In the rows, zero is written as 128.
Rotation paths and how fast each direction turns (degrees a step):
Each turn is a multiple of 5 degrees from 10 to 175, or 0.
Each row of a path follows its step; steps can be skipped.
Path 1:
step 0: [119 123 124 120 127 116 125 127 120 119 126 124 124 135 127 128 122 126
 128 120 137 123 135 129 135 135 132 128 130]
step 1: [117 131 120 121 126 129 129 121 129 127 121 131 127 127 140 131 126 128
 131 125 125 132 142 133 138 129 133 124 133]
step 2: [126 133 122 124 130 127 122 127 122 124 132 122 121 131 133 128 120 122
 119 132 133 129 134 130 143 123 136 134 132]
step 3: [130 125 123 132 131 120 134 129 121 133 121 134 123 129 136 126 125 122
 129 127 126 132 134 134 137 131 144 132 130]
step 4: [125 129 124 133 130 128 118 132 119 133 122 136 117 137 133 125 124 130
 126 122 129 123 133 128 135 117 131 128 136]
step 5: [124 131 119 129 131 131 138 136 119 123 126 141 122 138 131 131 124 121
 127 130 130 133 132 123 129 127 134 127 128]
step 6: [126 121 113 125 122 133 126 136 125 132 128 136 125 135 131 121 124 134
 128 130 121 125 124 124 139 127 133 130 127]
step 7: [130 123 118 121 125 128 129 127 117 123 126 135 135 140 127 125 120 129
 125 120 136 131 127 126 127 132 134 130 136]
step 8: [131 131 117 124 123 126 127 126 127 120 126 140 133 132 131 133 125 138
 126 123 118 124 135 129 136 131 132 123 130]
step 9: [125 121 121 123 129 125 124 126 123 114 132 128 127 137 123 129 128 129
 127 129 138 120 135 127 142 131 133 124 128]
step 10: [125 122 123 120 126 128 134 118 129 127 118 131 132 132 137 131 131 128
 133 128 128 128 141 127 140 131 135 133 131]
step 11: [128 131 126 127 123 130 122 124 119 124 123 120 128 132 132 130 124 125
 119 128 127 122 135 123 142 122 135 131 137]
Directions:
[128 126 130 125 127 128 129 128 128 123 127 130 133 127 126 125 125 130
 130 129 127 124 128 127 128 127 127 128 127] => 35
[130 129 130 131 126 123 127 128 124 129 125 127 129 127 128 129 126 130
 126 123 126 126 126 128 126 129 129 128 129] => 90
[126 129 131 133 130 126 129 127 127 128 127 127 128 127 130 126 127 126
 130 133 128 127 129 128 129 124 130 130 131] => 40
Path 2:
step 0: [136 133 127 127 138 139 125 136 124 128 122 126 126 131 135 118 122 124
 122 129 120 133 131 139 126 126 125 130 124]
step 1: [119 124 135 134 131 127 139 135 135 124 115 130 128 119 133 127 135 129
 123 128 129 125 124 129 123 134 123 128 128]
step 2: [132 135 132 133 123 123 123 129 124 121 123 120 132 129 129 142 124 121
 125 135 132 124 124 125 135 127 118 120 129]
step 3: [126 141 132 128 127 134 130 127 126 135 135 122 127 129 130 126 121 131
 132 122 122 139 125 132 128 138 118 127 120]
step 4: [123 136 119 132 136 143 130 137 132 125 121 128 129 126 128 119 128 123
 125 137 126 121 127 128 124 130 130 129 125]
step 5: [133 130 134 128 134 118 135 133 125 122 112 125 124 124 133 130 127 131
 119 125 126 126 130 134 125 123 120 123 127]
step 6: [125 130 141 135 120 130 123 129 129 126 126 122 138 126 135 133 132 123
 130 132 134 135 122 129 129 138 119 129 128]
step 7: [128 141 121 134 132 135 134 131 128 126 135 125 124 127 124 134 120 124
 129 129 119 128 121 123 137 134 122 123 125]
step 8: [124 137 126 123 131 133 124 133 131 135 120 124 125 129 130 116 121 130
 122 129 127 124 131 135 117 125 119 125 122]
step 9: [126 129 134 130 133 130 140 134 124 118 113 123 137 124 136 130 135 130
 128 133 128 129 131 130 127 131 133 129 124]
step 10: [136 135 136 143 126 127 126 131 128 126 125 130 125 126 127 137 130 119
 123 127 130 133 123 129 131 128 114 128 133]
step 11: [120 135 129 123 125 128 125 129 135 127 131 121 128 124 130 124 115 128
 129 129 121 128 120 130 135 141 120 125 124]
Directions:
[122 128 130 129 130 130 131 127 129 128 130 126 128 129 131 127 132 124
 129 128 126 131 129 126 129 126 129 129 129] => 130
[127 129 127 127 127 122 128 130 129 127 129 123 131 129 130 126 128 129
 129 127 129 123 130 126 127 126 126 128 127] => 110
[128 129 130 131 131 129 130 127 127 127 126 125 128 129 128 127 127 125
 129 129 128 126 128 132 128 132 124 125 126] => 0
[126 124 130 129 125 126 127 128 128 129 131 128 129 129 127 131 127 130
 128 131 125 128 125 127 130 129 123 127 130] => 85
Path 3:
step 0: [117 129 128 127 131 127 131 126 122 132 126 125 136 132 126 127 127 129
 123 133 118 127 121 124 129 132 126 119 126]
step 1: [117 126 128 129 130 118 130 126 123 124 127 132 130 125 126 135 125 128
 126 129 137 120 132 129 137 126 124 132 128]
step 2: [121 128 126 136 123 135 134 127 132 126 128 133 124 128 126 127 128 129
 118 124 129 128 124 131 131 127 125 118 120]
step 3: [116 125 136 134 132 127 121 123 131 130 131 129 128 126 132 122 120 124
 134 128 125 124 124 125 130 131 125 128 126]
step 4: [123 129 124 123 132 137 128 134 131 120 128 135 127 130 126 131 126 126
 126 132 128 119 128 126 138 130 128 123 134]
step 5: [125 117 127 137 130 129 133 122 125 132 127 129 134 131 125 128 127 133
 123 135 119 126 121 125 132 128 122 127 129]
step 6: [119 128 133 128 131 123 131 130 125 129 126 130 128 128 122 132 113 124
 125 129 134 124 134 121 129 126 128 123 128]
step 7: [119 126 130 128 127 131 134 126 129 122 131 133 132 134 130 131 129 135
 124 126 132 121 120 134 129 133 129 122 119]
step 8: [112 126 128 130 127 127 126 124 124 126 129 129 124 124 127 121 126 123
 129 126 121 127 123 127 133 120 122 127 130]
step 9: [123 135 123 134 132 129 127 130 134 125 129 136 126 127 129 130 124 125
 122 137 128 120 131 126 134 138 124 126 125]
step 10: [124 116 135 134 132 135 131 127 131 133 123 129 132 126 129 127 130 131
 126 127 128 125 124 126 141 126 129 124 128]
step 11: [124 124 128 131 128 129 129 128 128 126 134 129 129 133 120 132 114 123
 131 128 128 121 126 122 126 127 120 120 132]
Directions:
[125 130 126 123 129 129 126 128 127 125 129 129 128 129 130 126 130 128
 129 131 123 128 125 129 127 129 128 130 131] => 85
[128 129 128 131 128 128 129 127 129 129 126 130 124 128 128 126 124 127
 124 131 125 131 129 128 124 128 129 130 127] => 115
[126 132 128 131 126 128 125 127 131 127 129 129 125 124 131 126 131 126
 128 126 129 128 128 130 130 128 126 129 125] => 60
[127 127 124 126 129 124 127 127 127 128 129 126 126 125 129 128 125 125
 132 129 128 125 132 125 127 131 129 126 126] => 135
[129 125 130 129 130 128 125 130 126 128 130 126 128 124 126 130 129 131
 126 129 125 128 126 130 127 132 128 129 124] => 155
Path 4:
step 0: [124 117 138 127 121 128 130 123 134 141 131 127 134 131 130 125 124 132
 141 130 126 126 126 127 121 124 127 123 130]
step 1: [120 134 125 131 128 137 128 124 137 140 130 114 130 131 124 124 124 127
 130 126 127 127 131 130 118 120 130 129 129]
step 2: [123 142 119 129 125 137 123 124 126 129 128 126 131 123 126 119 123 124
 128 128 133 128 126 125 133 124 137 133 137]
step 3: [121 128 124 131 125 130 118 135 124 124 130 140 133 123 120 130 129 121
 126 134 129 132 123 123 127 133 130 134 139]
step 4: [125 119 130 124 117 120 129 129 130 125 123 142 132 128 125 123 130 128
 134 132 119 131 123 131 118 130 126 131 133]
step 5: [131 123 134 126 128 122 130 122 142 128 126 127 130 131 124 124 125 123
 135 130 127 135 130 125 113 118 129 126 124]
step 6: [130 131 126 129 123 130 129 123 140 123 128 114 126 128 121 127 120 126
 131 127 133 126 126 133 128 121 143 132 125]
step 7: [129 135 119 140 121 134 128 130 130 121 133 122 128 125 120 126 133 120
 127 132 129 134 127 125 138 134 138 130 129]
step 8: [123 124 130 134 116 125 128 129 123 124 135 137 123 120 127 126 134 132
 133 139 131 134 124 124 133 138 132 126 132]
step 9: [119 121 132 132 119 119 132 127 128 130 132 127 127 130 131 134 130 132
 133 133 127 139 131 128 112 132 122 125 132]
step 10: [128 136 134 126 122 124 132 122 133 130 126 118 124 131 137 126 119 129
 134 129 124 132 132 131 117 120 131 123 134]
step 11: [132 138 132 134 128 134 119 129 134 127 132 117 132 133 128 131 117 123
 127 127 132 134 128 128 133 124 135 126 138]
Directions:
[125 130 128 132 128 128 125 128 128 124 127 127 129 128 128 129 127 130
 132 126 125 128 123 125 126 128 128 125 126] => 0
[126 132 127 129 131 128 131 130 131 130 124 129 127 130 130 130 126 127
 128 128 130 129 126 127 130 130 132 130 129] => 80
[128 125 129 126 127 130 129 127 132 130 126 129 127 127 128 129 129 132
 128 131 126 131 126 126 127 131 124 129 127] => 80
Path 5:
step 0: [137 130 128 124 131 126 133 129 129 137 125 128 134 119 133 125 131 130
 131 124 124 124 116 118 132 123 124 121 121]
step 1: [135 121 130 125 139 125 132 125 125 126 117 133 127 125 125 128 124 124
 141 131 119 127 124 124 133 125 121 130 126]
step 2: [134 135 133 129 123 125 134 130 119 137 123 125 119 123 127 121 130 125
 135 124 119 130 123 121 134 121 122 130 127]
step 3: [133 137 125 122 131 123 128 124 130 128 121 134 133 128 123 124 132 117
 134 130 120 127 126 119 141 125 129 125 124]
step 4: [133 129 135 135 125 125 130 128 124 125 123 135 123 116 119 122 132 124
 135 126 121 124 134 122 133 133 122 130 127]
step 5: [132 133 130 126 118 128 134 129 127 137 128 134 137 119 126 129 137 119
 130 128 120 127 120 121 130 131 122 125 122]
step 6: [130 127 134 124 129 125 129 127 124 126 122 135 132 127 120 134 128 115
 140 137 120 129 132 128 128 134 121 130 122]
step 7: [131 140 140 132 119 128 128 130 118 138 127 126 125 123 120 129 130 120
 130 128 124 135 130 128 127 129 124 130 123]
step 8: [131 141 133 122 128 127 120 124 126 128 128 137 137 130 119 133 132 119
 129 132 127 131 125 125 133 133 130 125 119]
step 9: [134 134 141 133 129 130 126 127 121 122 131 136 125 120 118 132 130 130
 130 132 131 130 135 124 126 136 122 132 123]
step 10: [132 141 136 126 124 135 130 131 127 133 132 131 136 121 128 140 134 130
 127 132 129 132 120 123 123 130 125 124 123]
step 11: [132 132 138 121 138 127 125 131 128 122 125 132 129 126 125 139 122 128
 137 139 128 133 129 128 123 134 126 125 120]
Directions:
[129 127 126 123 130 124 129 128 130 126 130 129 130 130 129 126 127 126
 127 131 130 128 129 126 129 130 128 127 123] => 140
[128 123 129 128 128 129 131 131 130 130 127 127 131 124 130 131 127 128
 130 129 127 127 127 129 123 130 126 126 127] => 70
[126 127 128 127 130 128 124 126 128 123 125 131 128 130 127 131 127 128
 132 129 126 126 127 130 128 130 129 127 130] => 145
Path 6:
step 0: [128 125 127 131 132 132 130 133 134 116 133 124 127 115 124 125 121 123
 129 125 130 135 130 132 130 137 117 134 126]
step 1: [124 121 131 124 134 119 136 128 133 124 129 123 127 131 133 124 116 136
 136 121 125 137 126 125 126 132 124 131 131]
step 2: [131 131 120 130 122 124 126 131 135 126 126 124 131 133 131 117 131 140
 138 122 125 122 124 128 123 130 117 133 125]
step 3: [135 128 118 137 132 130 123 134 130 120 140 119 132 120 121 129 123 131
 127 120 129 124 130 126 126 128 124 133 124]
step 4: [127 127 128 128 135 124 129 132 140 125 130 122 127 129 121 122 112 122
 127 123 132 135 123 124 133 131 121 133 133]
step 5: [123 119 133 124 129 122 131 134 135 123 126 128 127 125 131 117 127 133
 140 125 128 129 128 132 127 132 115 135 121]
step 6: [133 123 122 136 131 122 128 129 129 125 136 121 128 132 131 126 124 140
 139 120 126 124 125 124 119 124 130 133 123]
step 7: [134 133 122 133 126 128 122 130 138 126 128 119 133 130 117 121 123 125
 125 121 131 124 120 125 125 129 124 138 128]
step 8: [127 119 132 126 135 126 127 140 133 120 129 123 128 115 121 120 122 124
 126 121 131 130 129 131 131 129 122 132 123]
step 9: [126 119 133 132 139 122 135 131 134 126 129 126 121 135 132 119 120 132
 140 123 126 131 121 129 124 126 127 132 129]
step 10: [131 129 127 134 124 126 126 125 136 120 127 126 135 133 126 120 132 135
 135 124 127 121 121 131 117 131 125 138 120]
step 11: [139 125 123 132 130 128 124 134 127 119 129 116 131 119 122 123 121 130
 124 120 132 128 126 125 122 126 132 130 123]
Directions:
[128 131 126 128 129 129 126 131 129 128 127 125 127 126 125 129 131 128
 125 125 125 125 128 126 132 124 129 128 130] => 85
[125 125 129 125 128 126 128 129 129 129 124 129 125 129 130 129 126 132
 129 126 127 127 129 133 130 127 127 128 130] => 95
[125 130 130 128 129 126 129 126 131 129 128 129 133 133 126 129 127 128
 126 126 127 128 126 126 128 129 129 130 131] => 130
[124 127 128 128 128 125 130 129 129 126 128 129 127 125 128 127 130 126
 131 131 124 132 126 126 129 127 129 129 129] => 90
Path 7:
step 0: [133 128 123 130 128 123 126 117 123 124 128 123 120 134 121 133 117 125
 128 126 124 133 131 122 134 127 121 139 127]
step 1: [123 121 127 129 125 133 131 121 126 126 125 124 122 133 133 140 125 130
 141 120 131 130 137 132 131 134 126 125 136]
step 2: [117 122 114 129 130 129 131 124 127 128 129 120 130 130 134 126 137 131
 128 120 130 126 133 123 126 133 127 132 119]
step 3: [128 129 123 130 123 133 124 120 133 130 135 130 123 128 131 115 127 135
 125 118 117 126 133 128 138 129 123 130 125]
step 4: [124 128 125 130 119 124 129 118 120 124 131 140 128 133 128 132 119 126
 129 130 125 130 134 129 138 133 130 128 117]
step 5: [121 118 129 131 125 131 134 122 135 116 139 124 128 129 122 137 127 128
 134 126 126 134 132 123 130 127 136 128 127]
step 6: [123 117 129 130 120 127 124 120 125 125 133 122 126 135 136 121 128 131
 130 123 127 119 128 126 116 124 132 125 127]
step 7: [128 126 120 129 123 124 126 127 128 125 125 125 127 138 120 121 122 127
 129 124 115 129 129 123 125 125 114 128 120]
step 8: [125 126 123 124 120 125 124 125 134 122 128 138 128 130 126 134 118 130
 138 119 133 128 134 137 131 125 119 128 129]
step 9: [112 126 122 130 129 125 130 126 132 113 129 131 131 133 134 134 134 121
 124 118 130 127 127 127 128 131 129 130 128]
step 10: [123 121 124 133 125 134 120 126 129 120 137 123 124 130 130 122 128 138
 114 123 123 130 123 133 128 129 125 128 130]
step 11: [128 129 119 125 122 125 130 120 122 122 122 131 121 138 129 127 118 133
 125 133 118 126 125 137 127 128 132 135 125]
Directions:
[129 125 127 127 126 130 132 127 129 130 131 131 128 127 129 126 130 128
 127 132 125 129 128 130 129 129 132 128 125] => 45
[129 129 129 127 125 128 127 129 127 126 125 123 130 126 129 122 127 129
 125 127 126 128 130 129 127 128 128 130 125] => 95
Path 8:
step 0: [114 124 123 130 125 128 126 122 128 141 121 122 118 129 131 128 126 124
 127 131 133 130 137 127 121 122 134 128 121]
step 1: [121 126 136 126 123 134 130 122 120 123 134 128 137 128 128 123 127 133
 135 139 137 128 126 137 119 132 126 121 132]
step 2: [123 134 129 141 131 125 131 132 126 132 121 120 127 138 130 133 124 123
 120 136 128 141 126 135 126 124 132 130 123]
step 3: [126 129 120 116 119 133 133 125 128 125 130 127 129 137 127 130 117 122
 131 137 137 121 123 132 132 128 130 124 136]
step 4: [118 126 132 130 125 124 123 127 130 124 134 123 129 140 133 142 133 125
 117 126 125 131 137 135 123 128 130 132 132]
step 5: [119 123 117 129 121 131 132 125 138 129 137 124 141 128 126 128 126 124
 135 134 130 132 121 128 135 135 128 130 125]
step 6: [121 119 127 137 127 120 119 125 126 120 126 125 122 140 125 132 127 131
 122 125 126 125 122 132 130 133 127 116 127]
step 7: [133 128 130 127 131 132 131 123 147 128 136 118 130 127 132 128 124 130
 128 125 131 131 117 139 133 127 124 128 132]
step 8: [130 125 118 132 128 122 121 124 124 142 132 127 128 135 130 128 118 124
 119 120 121 122 129 129 124 137 128 123 129]
step 9: [124 125 130 121 126 133 128 117 131 131 130 127 131 127 133 134 131 141
 134 115 133 131 118 131 131 130 138 128 128]
step 10: [129 127 123 135 142 127 119 122 124 140 129 125 125 130 126 127 134 128
 127 133 129 133 135 137 134 140 127 124 128]
step 11: [129 123 127 125 129 137 127 118 135 135 125 133 123 128 118 127 124 134
 131 132 125 129 117 131 118 122 139 125 129]
Directions:
[128 128 126 123 129 129 127 128 127 130 128 130 130 132 131 132 131 128
 129 127 128 128 131 126 130 130 130 131 128] => 70
Path 9:
step 0: [127 130 123 129 129 117 129 126 132 125 120 122 126 128 129 127 124 131
 133 130 137 143 125 127 134 127 129 130 131]
step 1: [134 129 130 135 129 129 134 124 132 131 126 137 128 126 137 119 132 130
 128 128 128 125 121 133 123 129 116 123 129]
step 2: [119 128 125 126 130 123 123 126 123 133 127 130 121 125 126 130 122 131
 128 135 136 129 131 125 137 134 120 130 135]
step 3: [125 132 125 133 125 129 134 126 131 117 119 135 129 125 136 125 134 119
 125 130 128 136 125 129 126 133 129 127 128]
step 4: [126 128 131 140 132 125 127 127 128 136 129 131 128 119 126 130 122 133
 134 130 128 131 123 117 131 126 119 127 126]
step 5: [131 135 130 131 126 118 132 128 138 120 124 130 122 131 131 128 129 128
 126 133 133 131 134 135 135 130 123 127 133]
step 6: [130 127 119 128 126 124 130 120 124 136 121 137 131 123 128 119 129 127
 131 128 125 130 123 125 127 131 118 135 127]
step 7: [125 123 133 133 133 127 130 136 124 122 122 135 123 124 133 136 121 129
 124 131 131 129 130 131 133 133 121 125 135]
step 8: [128 138 124 130 128 122 130 124 130 122 132 135 128 122 130 117 127 123
 126 135 125 135 126 118 131 127 129 132 128]
step 9: [128 128 136 138 126 126 128 129 125 129 121 136 129 124 127 135 136 133
 136 126 127 130 131 131 134 126 117 129 125]
step 10: [132 131 125 127 130 116 131 125 136 126 126 127 123 123 124 129 119 122
 125 130 122 127 128 128 128 134 123 133 138]
step 11: [134 127 129 129 132 126 134 131 120 125 117 141 133 132 131 121 129 129
 131 130 134 130 127 124 134 125 126 134 124]
Directions:
[130 128 127 128 127 130 132 127 128 128 131 129 128 129 132 126 130 127
 130 125 128 126 126 125 128 130 127 132 125] => 145
[126 125 129 125 130 124 130 129 130 130 130 126 125 127 132 132 129 129
 127 130 126 128 129 127 130 130 128 128 127] => 140
